rotation steps, each row followed by its count of steps
The counts run from 0 to 405.
[ 94 129 166 131 108  78 136  99 152 140 188 141 124 128 108  82 119 145
 143 170 110 150 117 127 166  90 128 108 139 180 131  73 116 123 126  90
 118 149 182 143 158 133 175 158 136 131] | 327
[116 136 183 115  54 126 151  97 143  89 153 160 152 110 129 104 136 136
 151 125  78 179 166 100 121 149 125 136 166 117 130  95 154 163 132 116
 140 132 141 111 157 109 123 149 152 132] | 147
[122 134  82 156 176 134 155 133 111 168 116 123  67 184 111 121 104 138
 134 138 153 120 119 183 132 101 120 107  89 130 101 111 125 105 135 160
 144 123 151 183 134  98 123 107 151 106] | 18
[193 125 108 162 120 154 164 136 111  67 131 167  98 168  98 143 122 129
 123 131 102 166 141 136 147 135 142 109 110 132 100 170 164 119 162 158
 140 136  82 130 130  84 126 138 108 106] | 221
[109 134  82 172 182 175 129 159 111 146  76 102 109 155 110 151 118 131
  82 111 151 108 145 168 120  83 145 145 139 138 157  98 134  86 132 118
 131 109 113 103  67 137 145 123 139 104] | 48
[121 141 133 150 101 122 101  99 111  71 160 172 118 122 157 100 133 125
 123 126 145 167 140  70 170 110 132  96 147 162 129 108 157 120 159 146
  82 167 129  74 122 117 138 156  99 152] | 298
[156 132 170 107 101 104 165 119 167 105 135 133 141 152  71 102 116 121
 153 175  75 167 122 143 143 152 126 110 135 149 120 142 127 164 104 108
 159 149 140 152 157  91 139 144 119  96] | 368
[116 136 150  76 152 138 149 101 131 198 133 125 123 174 112 108 127  84
 146 153 136  94  96 158 140 178 138 136 116 151  94 146 127 166 115 147
 122  99 153 134 161  86 128 123 157  81] | 170
[160 136 109 179 115 153 133 135 121  80 136 192 113 133 161 132 134 148
 109  91 157 158 166  85 151 136 143  85 123 134  86 161 148 137 161 152
 100 150 132 107 148 125  99 132 113 136] | 34
[ 85 107 160 110  48 149 139 115 133  90 134 152 149 110 152 108 146 132
 159  91  95 174 156 106 114 148 113 117 161 114 135  80 134 164 126 117
 113 124 120 111 140 114  98 151 141 154] | 151
[ 94 104  86 149 112 195 149 140 106 149 108 160 125 142 162 159 137 137
 101  65 148 123 168 144  92 116 122 143 143 109 114  95 150 122 155 148
 113  83 128 113 130 123 103 117 168 128] | 7
[156 124 148 122  94 108 174 117 146 140 154 193 126 167 111 132 133 130
 145 148 101 152 139 133 153 162 138 128  98 116  77 160 134 169 157 145
 166 112 162 161 189  96 124 121 146 110] | 405
[149 123 111 194 100 151 131 158 135  65 125 186 154 114 136 170 139 150
  87  99 129 154 185  89 138 114 153 131 152 134 131 133 144 116 167 122
 116 126 126  82 112 156 125 136 105 132] | 264
[113 121 122 119  87 176 162 124 107  87 106 138 101 146 123 128 128 127
 143  99 100 176 152 154 106 140  98  96 144  89 137  99 157 138 134 162
 132 129  67 134 107  80  93 143 135 135] | 190
[ 58 105 144  91 135 130 118 131 145 174 112 112 137 147 114 130 133 120
 132 150 137  96  85 159 150 122 123 146 155 172 145  80  91 111 142  94
  96  90 137 117  97 142 169 142 131  92] | 128
[119 160 135 133 122  66 123  82 118 108 165 152  92 147 111  87 130 122
 160 186 109 161 115 110 186 101 108 115 133 162 135  97 144 110 139 147
 148 159 153 140 131 106 175 137 111 127] | 102
[146 122 170  99 112 146 167 100 152 169 171 155 138 149 110 119 132 125
 125 139 112 113 118 138 132 151 152 143 112 167  71 134 141 171 136 108
 128  95 168 136 198 105 146 140 161  97] | 175
[118 103  89 150 107 177 141 171 130 119  76 168 137 143 151 193 132 145
 103  74 126 134 168 128 115 156 132 134 144  95 122 133 127 130 160 136
 138  92 105 110 110 130  99 112 133 111] | 5
[ 89 123  77 170 168 129 121 160 127 150  82 104 109 151 110 151 106 144
 107 131 151 120 141 165 143  84 125 130 152 131 177  87 116  84 123 109
 139 126 132 125  71 151 147 110 136 109] | 276
[120 129 171  97 117 110 164  98 145 153 160 107 118 155  70  91 109 111
 159 176  95 140 102 178 136 115 125 139 136 164 128  88 139 131 112 112
 150 121 141 163 143 101 175 155 143 103] | 363
[ 72 124 123 147 155  98 113 126 134 184 119 141 140 133 124 139 138 137
 100 153 147  93 133 129 150 100 133 160 154 164 144 100  99 120 141  94
 138  95 192 111 113 173 172 115 141 102] | 92
[161 144 106 184 118 135 130 142 122  71 132 198 128 129 144 148 137 140
 100 113 133 149 175  76 158 141 159 111 133 144 110 187 150 134 158 151
 121 144 132  85 137 127 121 124  90 128] | 261
[151 139 181 105 106 111 165 104 151 113 160 124 122 149  70  88 117 116
 150 170  76 159 124 154 132 130 134 130 135 148 127 108 146 154  98  97
 147 148 148 159 159  91 144 151 144  99] | 367
[130 159 167 147 100 120 122 131 153  67 115 115 165 115 120 114 111 120
 128 127 105 164 170  90 135 138 130 114 195 135 171 130 137 158  98  92
 117 168 127  77 110 123 112 139 107 126] | 112
[ 92 122 133  76 163 141 145 141 150 176  77  93 123 182 107 137 132  99
 156 139 144  97  93 173 136 174 116 113 142 140 134 135  82 147 110 129
 120 103 103 136 113 100 115 128 129  77] | 165
[123 133 130 150 102 113 113 121 114  60 116 165 115 118 148 128 148 120
 133 127 128 168 131  79 172 122 118  91 168 147 162 134 135 113 170 144
 102 159  92  82  87 123 140 150  74 136] | 301
[131 144 122 181 119  78 127 103 126 101 163 183  94 137 144 101 122 157
 142 142 143 167 139  90 172 114 127  81 120 151 117 126 142 119 157 148
 127 164 187 144 159 128 143 126 114 147] | 66
[131 160 139 170 162 106 127 109 143 162 153 123 126 135 100  88 106 136
 102 155 161 127 146 115 158 100 156 122 133 173 110 121 139 135 107 101
 126 153 217 134 156 136 142 116 150 108] | 287
[ 70  97 139  85 113 199 139 135 136 142  94 107 138 140 129 147 137 127
 126  88 137 113 117 169 102 132 123 123 151 131 140  79 111 129 133 120
  81  79  81 113 103 110 124 155 150 117] | 387
[106 132 152  93 150  87 137 111 141 159 121 124 118 164  84 125 131 107
 155 192 104 102  81 159 178 140 130 144 141 171 132 123  99 126 138 129
 152 105 133 134 116 106 182 132 114  84] | 133
[ 60 158 129 132 144  90 123 105 105 201 138 131 120 147 138 110 140 111
 131 147 154 101 144 118 150 136 114 162 166 135 136  90 118 142 115 140
 150 108 200 112 121 136 129  86 166 111] | 318
